In the data rows, 128 means zero.
Each row below has a hidden score, from 0 to 20, with 10 about the middle. What is it? The score is a weighted sum of the row's numbers plus the product of two more (or one squared), each taken from its middle value.
Array([114, 142, 140, 171, 136, 128, 108, 097, 162, 164, 104, 135, 123,
       117, 124, 115, 134, 133, 104, 139, 160, 124, 116, 141, 148, 130,
       161]) >> 13
Array([115, 131, 163, 156, 143, 143, 121, 146, 108, 071, 141, 135, 148,
       126, 100, 104, 138, 157, 143, 095, 119, 122, 144, 109, 151, 113,
       127]) >> 6
Array([094, 193, 155, 132, 137, 129, 123, 098, 140, 146, 126, 099, 105,
       110, 127, 125, 124, 155, 113, 125, 154, 125, 110, 120, 140, 156,
       161]) >> 11
Array([150, 153, 141, 128, 127, 111, 122, 117, 104, 151, 145, 139, 124,
       135, 145, 131, 138, 133, 139, 120, 116, 116, 125, 116, 116, 122,
       136]) >> 11
Array([126, 088, 104, 105, 128, 141, 140, 149, 123, 141, 115, 142, 131,
       112, 106, 155, 123, 094, 122, 165, 115, 118, 129, 129, 098, 140,
       136]) >> 11
Array([114, 088, 157, 151, 152, 137, 091, 111, 135, 089, 109, 136, 148,
       165, 125, 091, 117, 155, 109, 119, 149, 110, 140, 143, 166, 100,
       097]) >> 11
Array([166, 116, 142, 125, 122, 104, 128, 133, 139, 094, 138, 136, 153,
       152, 109, 108, 131, 160, 152, 098, 090, 116, 132, 109, 131, 100,
       107]) >> 12
Array([105, 136, 142, 150, 124, 170, 127, 142, 137, 127, 126, 153, 126,
       142, 098, 109, 122, 160, 126, 111, 140, 113, 126, 116, 176, 119,
       120]) >> 8
Array([153, 133, 125, 152, 124, 132, 114, 114, 123, 114, 145, 116, 125,
       146, 096, 112, 127, 168, 132, 105, 128, 121, 118, 110, 117, 096,
       135]) >> 15
Array([154, 114, 156, 162, 146, 123, 110, 132, 129, 110, 122, 148, 146,
       147, 108, 101, 127, 154, 110, 134, 124, 111, 137, 134, 144, 108,
       133]) >> 13
Array([152, 102, 125, 154, 173, 085, 125, 103, 122, 156, 100, 146, 126,
       136, 122, 128, 160, 091, 111, 160, 125, 120, 130, 145, 082, 093,
       147]) >> 12
Array([154, 099, 155, 099, 165, 134, 092, 102, 112, 093, 132, 144, 127,
       140, 081, 134, 149, 124, 135, 121, 130, 107, 148, 125, 104, 090,
       115]) >> 8
Array([135, 140, 154, 163, 122, 119, 101, 125, 148, 136, 114, 162, 149,
       122, 107, 108, 132, 142, 125, 133, 152, 107, 146, 100, 116, 099,
       138]) >> 14
Array([127, 123, 120, 120, 136, 133, 134, 131, 110, 129, 123, 118, 135,
       126, 155, 138, 141, 127, 126, 132, 132, 140, 137, 125, 131, 134,
       129]) >> 10
Array([104, 140, 150, 169, 144, 112, 103, 110, 137, 133, 083, 106, 131,
       125, 133, 094, 133, 145, 116, 121, 154, 137, 145, 112, 157, 091,
       163]) >> 15
Array([133, 108, 137, 119, 135, 134, 120, 119, 099, 124, 104, 147, 120,
       118, 108, 141, 149, 098, 100, 121, 137, 123, 128, 136, 133, 129,
       144]) >> 10
Array([123, 081, 135, 140, 134, 127, 130, 109, 116, 156, 081, 118, 112,
       100, 134, 139, 148, 093, 126, 138, 137, 144, 131, 133, 134, 127,
       149]) >> 7
Array([109, 105, 113, 110, 118, 137, 134, 150, 133, 148, 116, 113, 123,
       104, 162, 156, 122, 132, 126, 115, 115, 145, 138, 116, 139, 144,
       139]) >> 15
Array([113, 142, 106, 094, 113, 130, 166, 152, 116, 149, 102, 106, 119,
       097, 139, 159, 141, 107, 150, 147, 126, 152, 127, 113, 089, 157,
       140]) >> 8
Array([150, 159, 131, 111, 093, 136, 149, 175, 112, 088, 164, 114, 139,
       147, 170, 136, 109, 177, 154, 088, 080, 117, 135, 102, 161, 135,
       097]) >> 13
Array([133, 077, 169, 152, 179, 134, 062, 083, 148, 106, 119, 158, 122,
       145, 069, 093, 147, 121, 121, 101, 167, 120, 144, 140, 122, 069,
       128]) >> 6
Array([075, 140, 138, 107, 096, 177, 129, 138, 179, 143, 096, 125, 091,
       103, 105, 138, 119, 127, 112, 114, 175, 131, 124, 114, 132, 170,
       151]) >> 8
Array([136, 094, 145, 146, 147, 139, 085, 098, 148, 123, 126, 153, 105,
       136, 094, 122, 141, 116, 116, 127, 160, 120, 115, 147, 101, 105,
       135]) >> 15
Array([135, 119, 140, 177, 144, 120, 107, 116, 125, 094, 160, 145, 155,
       157, 105, 077, 115, 162, 131, 131, 109, 098, 141, 118, 145, 081,
       104]) >> 13
Array([086, 146, 133, 166, 091, 160, 125, 125, 173, 151, 104, 126, 124,
       112, 098, 123, 113, 156, 108, 134, 161, 134, 133, 119, 147, 123,
       139]) >> 11
Array([124, 104, 133, 149, 144, 114, 101, 095, 135, 124, 098, 126, 128,
       112, 141, 121, 135, 129, 112, 138, 145, 135, 116, 152, 167, 120,
       136]) >> 12
Array([157, 145, 106, 112, 110, 104, 188, 181, 103, 113, 163, 113, 147,
       153, 171, 134, 131, 133, 152, 127, 060, 140, 143, 124, 152, 136,
       084]) >> 9
Array([176, 101, 152, 171, 175, 086, 113, 130, 119, 117, 131, 122, 165,
       173, 128, 066, 126, 166, 139, 115, 085, 126, 180, 130, 126, 070,
       096]) >> 10
Array([110, 146, 117, 135, 110, 134, 136, 148, 117, 131, 139, 125, 141,
       157, 130, 130, 106, 149, 111, 102, 122, 129, 110, 133, 135, 137,
       130]) >> 10
Array([077, 186, 088, 071, 096, 146, 198, 139, 136, 162, 123, 117, 098,
       084, 172, 191, 136, 061, 139, 209, 104, 142, 107, 130, 079, 209,
       130]) >> 4
Array([126, 111, 136, 128, 143, 131, 108, 131, 133, 115, 125, 170, 136,
       125, 121, 130, 151, 102, 124, 129, 130, 129, 134, 144, 095, 136,
       134]) >> 6
Array([129, 115, 124, 112, 117, 107, 148, 148, 108, 107, 143, 125, 127,
       121, 164, 156, 141, 095, 154, 117, 093, 145, 133, 149, 118, 155,
       100]) >> 5
Array([143, 129, 108, 090, 079, 111, 170, 138, 134, 173, 117, 151, 109,
       113, 127, 187, 120, 107, 134, 146, 125, 122, 109, 132, 105, 151,
       124]) >> 12
Array([143, 113, 107, 130, 176, 063, 140, 142, 073, 148, 144, 124, 150,
       159, 185, 118, 143, 133, 133, 134, 079, 146, 169, 129, 144, 102,
       114]) >> 14
Array([131, 156, 092, 113, 117, 100, 156, 170, 093, 156, 143, 135, 145,
       156, 188, 138, 087, 119, 128, 143, 091, 141, 111, 139, 140, 143,
       112]) >> 15
Array([134, 104, 116, 107, 161, 159, 110, 097, 121, 135, 119, 135, 109,
       106, 100, 127, 142, 108, 129, 152, 149, 142, 131, 138, 098, 125,
       178]) >> 8
Array([164, 086, 092, 082, 135, 116, 137, 097, 108, 117, 151, 125, 110,
       137, 130, 174, 152, 095, 151, 117, 111, 134, 133, 136, 087, 138,
       127]) >> 8
Array([134, 131, 117, 109, 096, 130, 153, 143, 116, 151, 138, 115, 119,
       094, 123, 148, 118, 135, 152, 118, 120, 142, 099, 122, 173, 163,
       132]) >> 6
Array([144, 110, 124, 114, 160, 126, 114, 090, 116, 113, 129, 114, 104,
       139, 116, 134, 143, 095, 126, 120, 121, 112, 143, 143, 097, 108,
       129]) >> 7
Array([108, 128, 123, 128, 143, 117, 126, 113, 142, 117, 092, 146, 122,
       122, 130, 123, 135, 113, 114, 126, 153, 135, 119, 143, 130, 118,
       150]) >> 12
Array([134, 091, 108, 121, 121, 128, 155, 178, 119, 153, 148, 128, 136,
       145, 173, 132, 122, 130, 135, 103, 104, 135, 131, 133, 154, 140,
       135]) >> 9
Array([128, 109, 085, 094, 104, 120, 174, 124, 115, 137, 127, 140, 107,
       112, 117, 174, 139, 085, 145, 136, 126, 136, 114, 124, 124, 156,
       145]) >> 9
Array([147, 144, 106, 100, 119, 077, 175, 157, 116, 155, 141, 113, 149,
       129, 180, 120, 122, 117, 128, 134, 095, 142, 119, 131, 136, 135,
       117]) >> 13
Array([104, 121, 132, 146, 141, 140, 135, 131, 150, 106, 100, 133, 134,
       118, 124, 136, 126, 154, 125, 123, 135, 132, 127, 105, 132, 119,
       136]) >> 12
Array([118, 181, 082, 106, 085, 162, 176, 168, 133, 110, 137, 102, 118,
       122, 165, 158, 111, 127, 141, 122, 098, 138, 133, 125, 177, 191,
       118]) >> 10
Array([135, 114, 126, 112, 131, 119, 117, 100, 121, 135, 138, 133, 116,
       121, 122, 123, 112, 109, 126, 151, 137, 126, 117, 121, 133, 126,
       129]) >> 13
Array([141, 107, 150, 135, 142, 125, 107, 117, 134, 087, 145, 132, 141,
       137, 118, 117, 123, 130, 151, 120, 105, 123, 135, 132, 115, 102,
       099]) >> 8
Array([133, 121, 136, 113, 133, 098, 139, 145, 108, 145, 145, 148, 103,
       142, 156, 136, 150, 099, 140, 130, 106, 108, 147, 154, 112, 135,
       089]) >> 6
Array([117, 107, 132, 134, 186, 118, 098, 113, 119, 153, 124, 138, 138,
       136, 101, 090, 126, 112, 087, 154, 161, 125, 123, 152, 141, 091,
       148]) >> 8
Array([149, 129, 136, 137, 134, 111, 127, 144, 098, 107, 159, 146, 150,
       159, 120, 100, 105, 139, 142, 094, 093, 118, 161, 132, 159, 104,
       094]) >> 19
Array([104, 166, 146, 152, 119, 141, 103, 133, 159, 137, 129, 105, 138,
       130, 157, 126, 117, 141, 116, 158, 140, 120, 122, 121, 152, 130,
       137]) >> 19
Array([124, 126, 161, 136, 112, 168, 105, 118, 161, 155, 119, 141, 124,
       115, 088, 107, 142, 144, 124, 102, 166, 123, 135, 092, 113, 112,
       163]) >> 7
Array([137, 128, 143, 117, 130, 143, 154, 153, 096, 054, 167, 150, 150,
       156, 168, 128, 108, 153, 145, 099, 073, 120, 138, 134, 160, 151,
       077]) >> 8
Array([133, 131, 114, 139, 137, 098, 117, 113, 117, 132, 106, 140, 133,
       150, 113, 130, 123, 119, 121, 148, 132, 144, 110, 142, 124, 117,
       128]) >> 15
Array([151, 111, 142, 137, 161, 112, 098, 109, 147, 128, 121, 164, 127,
       131, 063, 117, 121, 124, 135, 122, 139, 088, 123, 131, 095, 097,
       117]) >> 7
Array([121, 133, 120, 130, 122, 109, 120, 141, 162, 152, 129, 124, 132,
       100, 149, 129, 135, 130, 121, 144, 138, 127, 129, 127, 165, 126,
       157]) >> 14
Array([117, 127, 113, 095, 129, 110, 163, 144, 107, 118, 130, 096, 126,
       109, 180, 151, 133, 106, 135, 135, 095, 145, 112, 143, 147, 166,
       126]) >> 7
Array([143, 129, 102, 067, 118, 135, 155, 110, 123, 150, 128, 141, 105,
       089, 108, 187, 146, 107, 144, 134, 142, 125, 082, 114, 080, 167,
       139]) >> 5
Array([132, 155, 134, 126, 111, 112, 134, 152, 153, 115, 162, 132, 132,
       104, 140, 132, 122, 146, 128, 117, 106, 111, 112, 129, 119, 139,
       109]) >> 12
Array([132, 134, 143, 149, 147, 110, 113, 066, 132, 147, 118, 162, 127,
       122, 118, 109, 129, 145, 118, 117, 165, 111, 126, 141, 133, 106,
       144]) >> 15
Array([105, 102, 127, 161, 109, 157, 120, 133, 129, 131, 106, 126, 136,
       120, 104, 133, 108, 136, 124, 134, 138, 116, 140, 113, 156, 120,
       136]) >> 12
Array([155, 169, 118, 164, 136, 075, 159, 146, 096, 157, 145, 108, 147,
       160, 142, 106, 108, 115, 138, 153, 096, 143, 157, 121, 138, 105,
       113]) >> 14
Array([115, 134, 117, 146, 105, 115, 125, 148, 178, 145, 106, 127, 135,
       117, 133, 120, 120, 114, 118, 151, 131, 132, 107, 139, 138, 135,
       112]) >> 11
Array([133, 126, 174, 142, 130, 151, 127, 126, 153, 117, 133, 144, 126,
       128, 116, 105, 122, 158, 118, 100, 130, 113, 134, 105, 146, 112,
       126]) >> 7
Array([131, 145, 061, 075, 088, 133, 196, 178, 152, 148, 127, 100, 114,
       093, 165, 190, 113, 110, 127, 124, 119, 147, 113, 103, 109, 175,
       162]) >> 14
Array([143, 146, 129, 139, 121, 125, 119, 118, 121, 117, 149, 125, 129,
       154, 102, 099, 122, 152, 148, 087, 123, 119, 136, 146, 108, 116,
       096]) >> 6
Array([162, 111, 140, 125, 150, 101, 119, 107, 119, 115, 157, 164, 134,
       144, 098, 134, 157, 128, 135, 130, 112, 094, 105, 129, 086, 105,
       095]) >> 5
Array([145, 142, 120, 120, 135, 112, 125, 136, 113, 167, 123, 129, 134,
       127, 141, 135, 127, 140, 115, 115, 134, 125, 125, 127, 132, 116,
       145]) >> 13
Array([113, 125, 137, 133, 118, 171, 121, 120, 157, 137, 087, 147, 112,
       106, 120, 129, 145, 115, 101, 108, 163, 135, 135, 118, 123, 149,
       162]) >> 8
Array([111, 130, 125, 161, 118, 133, 118, 125, 139, 162, 095, 126, 117,
       096, 134, 120, 131, 133, 109, 143, 153, 141, 138, 128, 146, 121,
       152]) >> 12
Array([122, 117, 128, 153, 143, 093, 109, 103, 120, 155, 124, 132, 121,
       118, 111, 145, 142, 073, 121, 188, 150, 129, 120, 153, 085, 132,
       151]) >> 12
Array([133, 118, 109, 093, 123, 137, 137, 075, 115, 119, 115, 122, 119,
       122, 126, 136, 131, 101, 137, 137, 127, 144, 122, 129, 102, 142,
       137]) >> 14
Array([138, 120, 130, 153, 146, 146, 099, 135, 134, 115, 125, 144, 161,
       159, 101, 091, 110, 143, 130, 119, 131, 126, 144, 134, 143, 097,
       112]) >> 8
Array([146, 047, 177, 139, 190, 134, 057, 067, 127, 119, 101, 159, 118,
       139, 095, 090, 126, 106, 095, 114, 173, 124, 159, 129, 110, 070,
       145]) >> 14
Array([135, 184, 109, 114, 120, 116, 145, 138, 111, 139, 197, 120, 134,
       141, 128, 117, 114, 137, 137, 118, 098, 140, 116, 129, 154, 159,
       099]) >> 5
Array([123, 145, 109, 100, 103, 145, 158, 143, 141, 155, 108, 095, 124,
       105, 141, 141, 108, 106, 113, 161, 139, 146, 086, 146, 138, 178,
       140]) >> 11
Array([112, 113, 109, 069, 085, 112, 183, 158, 114, 094, 136, 125, 118,
       119, 194, 187, 132, 114, 149, 094, 096, 143, 128, 145, 131, 161,
       090]) >> 13
Array([120, 130, 153, 154, 101, 115, 120, 128, 126, 095, 146, 114, 145,
       141, 150, 104, 116, 157, 168, 091, 097, 133, 153, 106, 150, 112,
       076]) >> 11
Array([127, 130, 109, 110, 093, 135, 178, 140, 133, 153, 126, 110, 100,
       102, 141, 179, 129, 102, 124, 118, 134, 110, 112, 132, 132, 176,
       144]) >> 9
Array([145, 105, 132, 127, 146, 113, 135, 143, 136, 133, 142, 139, 180,
       131, 151, 125, 117, 146, 098, 153, 106, 135, 116, 154, 137, 126,
       112]) >> 14
Array([104, 093, 165, 178, 160, 126, 082, 104, 147, 107, 118, 150, 133,
       154, 097, 081, 137, 155, 108, 128, 148, 110, 157, 137, 119, 080,
       122]) >> 9
Array([145, 106, 124, 144, 114, 136, 107, 152, 137, 110, 144, 143, 141,
       152, 129, 117, 109, 143, 125, 117, 110, 116, 133, 148, 143, 128,
       091]) >> 9
Array([123, 147, 139, 162, 130, 126, 119, 098, 152, 146, 101, 131, 120,
       121, 109, 124, 123, 119, 115, 131, 145, 123, 127, 134, 145, 119,
       129]) >> 9
Array([142, 173, 103, 133, 129, 109, 153, 130, 110, 169, 134, 118, 142,
       130, 146, 117, 096, 097, 110, 171, 113, 164, 122, 130, 095, 119,
       147]) >> 18
Array([134, 130, 127, 083, 109, 128, 133, 075, 123, 059, 149, 124, 136,
       149, 138, 126, 111, 130, 170, 145, 110, 138, 095, 137, 096, 152,
       069]) >> 7
Array([131, 130, 159, 130, 140, 160, 111, 128, 131, 106, 148, 149, 137,
       143, 130, 133, 134, 168, 100, 111, 135, 104, 114, 129, 103, 125,
       118]) >> 9
Array([136, 173, 138, 134, 089, 118, 165, 190, 117, 150, 172, 140, 149,
       149, 147, 153, 096, 159, 127, 139, 078, 126, 127, 118, 156, 146,
       085]) >> 10
Array([139, 130, 130, 118, 174, 093, 116, 113, 094, 093, 142, 142, 134,
       139, 127, 114, 140, 102, 157, 131, 102, 120, 169, 129, 081, 120,
       110]) >> 10
Array([106, 173, 124, 136, 106, 179, 159, 164, 150, 136, 117, 117, 113,
       099, 149, 158, 101, 157, 117, 112, 153, 123, 127, 113, 157, 167,
       150]) >> 18
Array([118, 136, 148, 140, 136, 153, 122, 102, 140, 096, 108, 122, 125,
       127, 140, 113, 132, 164, 118, 108, 152, 114, 131, 141, 144, 134,
       143]) >> 14
Array([134, 144, 124, 132, 107, 132, 127, 149, 121, 089, 143, 113, 145,
       144, 166, 104, 124, 171, 158, 085, 093, 144, 149, 104, 138, 104,
       114]) >> 15
Array([114, 124, 124, 127, 111, 130, 108, 138, 136, 093, 140, 085, 141,
       121, 146, 112, 111, 166, 140, 100, 128, 134, 107, 126, 126, 124,
       119]) >> 11
Array([111, 108, 144, 106, 139, 127, 137, 092, 103, 098, 100, 114, 116,
       107, 145, 148, 138, 117, 143, 103, 125, 140, 154, 144, 135, 134,
       129]) >> 15
Array([125, 146, 151, 140, 135, 150, 106, 128, 145, 085, 126, 123, 133,
       133, 120, 097, 120, 170, 130, 096, 127, 120, 113, 138, 138, 124,
       094]) >> 8
Array([135, 114, 110, 121, 165, 121, 132, 099, 107, 116, 132, 136, 114,
       148, 110, 106, 147, 091, 130, 150, 128, 126, 155, 141, 115, 127,
       124]) >> 6
Array([140, 132, 121, 143, 111, 087, 140, 156, 119, 129, 150, 134, 135,
       145, 156, 110, 121, 140, 141, 140, 083, 134, 136, 130, 130, 117,
       085]) >> 11
Array([149, 149, 132, 137, 144, 090, 157, 099, 129, 136, 142, 114, 150,
       147, 132, 130, 115, 116, 130, 154, 098, 133, 116, 143, 072, 126,
       109]) >> 8
Array([127, 109, 142, 167, 169, 100, 105, 120, 105, 129, 097, 141, 140,
       139, 138, 091, 162, 117, 118, 148, 121, 122, 165, 136, 095, 084,
       131]) >> 10
Array([094, 132, 127, 148, 142, 155, 123, 128, 133, 155, 074, 130, 106,
       110, 135, 120, 127, 102, 125, 119, 165, 146, 148, 110, 135, 114,
       162]) >> 11
Array([110, 114, 129, 121, 122, 125, 130, 128, 145, 110, 122, 135, 116,
       116, 107, 145, 124, 148, 121, 109, 150, 120, 113, 145, 140, 148,
       134]) >> 9
Array([118, 153, 146, 152, 110, 130, 139, 141, 128, 125, 139, 104, 128,
       137, 134, 136, 141, 156, 144, 122, 106, 128, 132, 122, 135, 134,
       126]) >> 15
Array([107, 116, 152, 135, 126, 157, 120, 131, 140, 104, 120, 120, 133,
       129, 156, 139, 119, 167, 137, 104, 123, 122, 140, 121, 168, 130,
       105]) >> 9
Array([117, 122, 099, 085, 109, 131, 130, 123, 128, 128, 118, 099, 113,
       105, 111, 153, 128, 086, 143, 136, 129, 135, 121, 139, 107, 154,
       125]) >> 7
Array([144, 156, 097, 088, 135, 153, 172, 146, 117, 102, 158, 137, 140,
       149, 116, 172, 128, 116, 128, 119, 085, 115, 117, 120, 104, 153,
       112]) >> 5
Array([114, 134, 113, 149, 148, 133, 137, 136, 126, 141, 106, 131, 149,
       151, 123, 108, 115, 098, 110, 148, 138, 137, 140, 153, 154, 116,
       141]) >> 9
Array([113, 143, 140, 158, 109, 143, 135, 132, 132, 160, 107, 121, 116,
       110, 142, 125, 125, 108, 115, 126, 146, 142, 119, 139, 148, 138,
       148]) >> 10
Array([124, 089, 147, 168, 156, 119, 096, 103, 146, 140, 128, 133, 142,
       122, 118, 092, 132, 127, 121, 117, 145, 132, 137, 140, 117, 078,
       137]) >> 10
Array([125, 137, 077, 124, 099, 127, 172, 167, 129, 155, 120, 120, 135,
       123, 142, 160, 114, 113, 135, 138, 102, 147, 140, 137, 147, 142,
       120]) >> 11
Array([151, 083, 126, 114, 150, 136, 112, 114, 129, 110, 138, 138, 120,
       133, 118, 141, 148, 127, 120, 110, 125, 113, 122, 142, 111, 128,
       128]) >> 7
Array([130, 132, 095, 087, 082, 135, 166, 150, 152, 159, 156, 127, 117,
       090, 113, 194, 137, 106, 122, 127, 135, 111, 085, 134, 076, 178,
       157]) >> 7
Array([080, 174, 133, 135, 112, 192, 142, 125, 157, 166, 117, 124, 103,
       104, 115, 142, 114, 116, 115, 132, 164, 129, 121, 132, 148, 162,
       147]) >> 6
Array([116, 127, 139, 143, 157, 121, 102, 126, 103, 110, 127, 145, 137,
       147, 119, 107, 133, 151, 139, 116, 130, 126, 134, 120, 148, 086,
       117]) >> 10
Array([085, 152, 124, 115, 113, 179, 142, 097, 134, 140, 110, 119, 094,
       079, 123, 160, 115, 093, 125, 138, 160, 126, 100, 133, 142, 168,
       135]) >> 4
Array([130, 124, 149, 171, 131, 151, 084, 097, 146, 087, 103, 138, 136,
       138, 099, 078, 138, 142, 136, 110, 142, 126, 130, 123, 123, 077,
       105]) >> 9
Array([141, 089, 132, 147, 178, 124, 094, 067, 131, 123, 107, 147, 132,
       147, 072, 090, 135, 102, 121, 129, 158, 123, 146, 132, 067, 086,
       140]) >> 7
Array([142, 126, 112, 124, 148, 121, 120, 119, 100, 086, 158, 134, 141,
       152, 135, 091, 133, 130, 140, 121, 108, 130, 142, 145, 130, 112,
       103]) >> 9
Array([129, 132, 119, 144, 117, 101, 117, 129, 128, 134, 127, 124, 148,
       125, 152, 128, 119, 124, 127, 154, 123, 126, 135, 131, 148, 123,
       103]) >> 14
Array([163, 161, 123, 109, 126, 107, 153, 160, 090, 098, 178, 136, 146,
       159, 141, 122, 122, 145, 156, 079, 075, 125, 118, 134, 131, 143,
       067]) >> 3
Array([117, 133, 146, 111, 104, 154, 128, 144, 149, 113, 118, 127, 140,
       095, 130, 131, 133, 139, 141, 128, 128, 128, 098, 109, 108, 135,
       119]) >> 6
Array([113, 132, 127, 110, 091, 116, 132, 138, 121, 101, 158, 127, 123,
       143, 146, 140, 122, 139, 149, 142, 104, 125, 119, 132, 136, 126,
       099]) >> 12
Array([126, 085, 067, 083, 120, 151, 163, 169, 132, 160, 109, 125, 098,
       098, 147, 192, 132, 055, 118, 116, 128, 146, 123, 108, 121, 144,
       168]) >> 10
Array([126, 159, 115, 108, 094, 164, 146, 145, 112, 145, 117, 126, 123,
       118, 138, 140, 117, 135, 142, 093, 141, 133, 108, 092, 142, 142,
       134]) >> 9
Array([150, 093, 094, 140, 133, 131, 132, 145, 121, 139, 097, 123, 130,
       106, 119, 137, 117, 140, 128, 114, 129, 138, 127, 129, 150, 114,
       136]) >> 12
Array([126, 133, 120, 108, 116, 138, 147, 128, 130, 110, 140, 105, 120,
       110, 135, 115, 128, 132, 163, 103, 128, 143, 139, 091, 124, 128,
       121]) >> 7
Array([140, 070, 167, 167, 175, 068, 061, 087, 116, 098, 127, 122, 150,
       154, 126, 097, 167, 116, 123, 130, 127, 114, 142, 151, 117, 076,
       090]) >> 8
Array([096, 121, 131, 124, 136, 139, 130, 154, 123, 147, 107, 124, 112,
       114, 162, 125, 136, 111, 121, 110, 143, 143, 148, 125, 153, 123,
       142]) >> 8
Array([098, 141, 100, 128, 066, 130, 176, 170, 123, 164, 108, 123, 103,
       107, 158, 172, 116, 098, 127, 142, 121, 158, 130, 122, 124, 161,
       148]) >> 13
Array([142, 138, 116, 126, 132, 091, 133, 114, 100, 102, 151, 118, 131,
       146, 150, 118, 138, 083, 154, 126, 099, 134, 143, 131, 101, 123,
       101]) >> 8
Array([149, 147, 129, 110, 143, 121, 128, 130, 123, 169, 133, 117, 136,
       115, 129, 125, 103, 095, 103, 159, 162, 128, 091, 134, 100, 145,
       154]) >> 11
Array([138, 145, 133, 096, 083, 127, 139, 130, 131, 100, 137, 139, 139,
       124, 131, 138, 134, 132, 160, 148, 107, 135, 102, 117, 089, 134,
       100]) >> 10
Array([142, 153, 139, 154, 143, 136, 107, 129, 135, 090, 141, 150, 132,
       157, 078, 097, 104, 145, 126, 116, 125, 120, 160, 105, 147, 110,
       131]) >> 12
Array([144, 144, 127, 135, 130, 117, 128, 139, 135, 123, 146, 130, 132,
       130, 126, 126, 155, 151, 150, 115, 122, 127, 126, 107, 118, 117,
       131]) >> 16
Array([153, 132, 112, 101, 153, 083, 129, 111, 099, 104, 133, 114, 121,
       140, 137, 121, 140, 087, 145, 118, 109, 118, 142, 141, 120, 123,
       113]) >> 9
Array([144, 115, 139, 161, 176, 088, 121, 141, 112, 155, 138, 171, 133,
       151, 114, 083, 122, 117, 101, 116, 144, 127, 147, 134, 168, 103,
       137]) >> 9
Array([130, 099, 122, 118, 135, 141, 128, 119, 131, 154, 120, 133, 115,
       106, 111, 149, 123, 114, 128, 112, 158, 133, 127, 128, 126, 131,
       174]) >> 10
Array([145, 155, 099, 089, 115, 121, 179, 187, 108, 119, 141, 106, 134,
       128, 187, 145, 135, 147, 130, 133, 082, 144, 122, 136, 146, 164,
       119]) >> 13
Array([137, 125, 096, 093, 139, 106, 143, 118, 106, 160, 138, 116, 125,
       113, 133, 156, 138, 089, 133, 157, 130, 131, 100, 152, 083, 151,
       132]) >> 6
Array([151, 107, 140, 128, 191, 100, 118, 100, 079, 096, 149, 112, 132,
       143, 186, 114, 167, 117, 148, 098, 117, 131, 166, 138, 124, 090,
       123]) >> 9
Array([148, 085, 134, 120, 148, 129, 143, 138, 135, 141, 124, 140, 133,
       125, 142, 122, 132, 113, 129, 149, 118, 124, 133, 116, 090, 121,
       132]) >> 8
Array([140, 132, 162, 132, 108, 142, 126, 131, 119, 126, 141, 117, 120,
       118, 116, 118, 138, 151, 142, 123, 123, 129, 130, 105, 115, 127,
       127]) >> 8
